(in the rows, 128 means zero)
Each path below is one point turned by a fixed rotation once a step. After each direction that follows a path, write how fast that rotation turns it, in deg/step (0 if it stays still).
Each turn is a multiple of 5 degrees from 10 to 175, or 0.
Each row of a path follows its step; steps can be skipped.
path 1
step 0: [120 126 115 131 124 131 126 129 128 126 124 136 130 138 117 123 121 136
 117 131 107 139 138 123 126 110 135 127 140 125 124 127 139 131 130 138
 126 107 130 129 136 133 136 132 130 128 124 119 132 118 146 129]
step 1: [133 113 132 125 126 134 122 126 113 121 134 134 132 139 132 118 139 149
 123 145 125 124 126 129 117 117 122 132 122 132 128 146 127 125 126 122
 132 119 137 120 134 126 137 125 132 137 131 132 128 114 118 116]
step 2: [128 116 123 114 131 129 120 134 115 120 122 110 124 120 139 127 130 134
 140 124 118 139 110 125 126 129 134 112 120 131 135 136 124 125 134 122
 134 137 135 129 136 131 127 113 125 122 119 135 114 137 128 122]
step 3: [129 134 124 126 129 127 126 133 132 133 121 137 140 123 125 121 124 118
 128 130 111 123 120 129 126 131 134 109 130 128 125 128 124 130 133 146
 121 152 130 131 128 142 121 128 136 120 112 129 122 107 129 132]
step 4: [132 135 132 136 135 141 126 119 119 129 128 145 130 126 114 118 132 114
 136 133 125 116 130 122 125 126 118 117 130 112 112 127 124 133 119 107
 134 128 120 136 133 128 136 123 133 131 128 122 126 114 137 127]
step 5: [120 109 115 133 132 130 120 118 115 121 133 144 128 133 134 137 120 129
 123 136 117 131 135 117 126 126 124 120 135 127 130 116 141 116 123 114
 136 128 133 132 120 127 132 130 122 130 127 123 123 145 141 122]
step 6: [122 119 139 124 128 123 128 129 123 130 137 133 142 137 128 129 113 131
 127 120 111 129 129 135 123 112 131 136 139 142 143 137 126 125 124 126
 118 137 135 124 121 122 125 123 129 131 125 131 124 121 127 101]
step 7: [125 123 128 125 134 124 127 130 132 125 131 119 131 129 109 126 119 121
 151 130 116 126 111 124 129 115 141 127 115 131 122 136 131 127 126 136
 135 114 124 129 138 118 126 112 133 136 132 140 120 118 126 126]
step 8: [122 131 115 135 126 123 118 124 139 121 129 136 130 118 138 121 133 128
 129 147 116 120 118 112 137 131 125 113 124 115 126 145 138 128 133 138
 123 118 136 123 124 136 123 115 125 121 129 121 130 124 126 129]
step 9: [125 138 119 125 128 136 124 122 113 128 124 134 124 131 126 110 130 139
 128 125 114 129 131 132 132 126 116 114 149 120 142 143 123 136 126 119
 129 135 126 119 135 118 135 125 126 121 115 125 140 125 131 132]
Speeds:
[124 128 125 131 125 124 133 124 131 127 129 127 131 129 127 125 127 129
 127 126 130 129 129 126 130 126 129 126 130 130 130 129 130 127 128 127
 125 124 124 125 125 126 128 124 129 132 131 129 126 128 127 128]  45
[128 126 125 133 128 128 125 129 128 128 129 127 129 130 131 131 134 129
 132 133 132 125 126 125 129 128 123 125 126 127 130 126 130 130 128 124
 127 127 130 127 128 129 127 126 126 128 129 129 128 132 127 126]  110
[128 125 131 126 130 130 133 125 126 125 129 129 131 130 125 129 127 128
 133 128 133 128 124 130 129 129 127 126 128 128 127 132 130 127 128 126
 131 126 129 132 129 131 130 131 129 129 129 129 132 127 125 130]  125
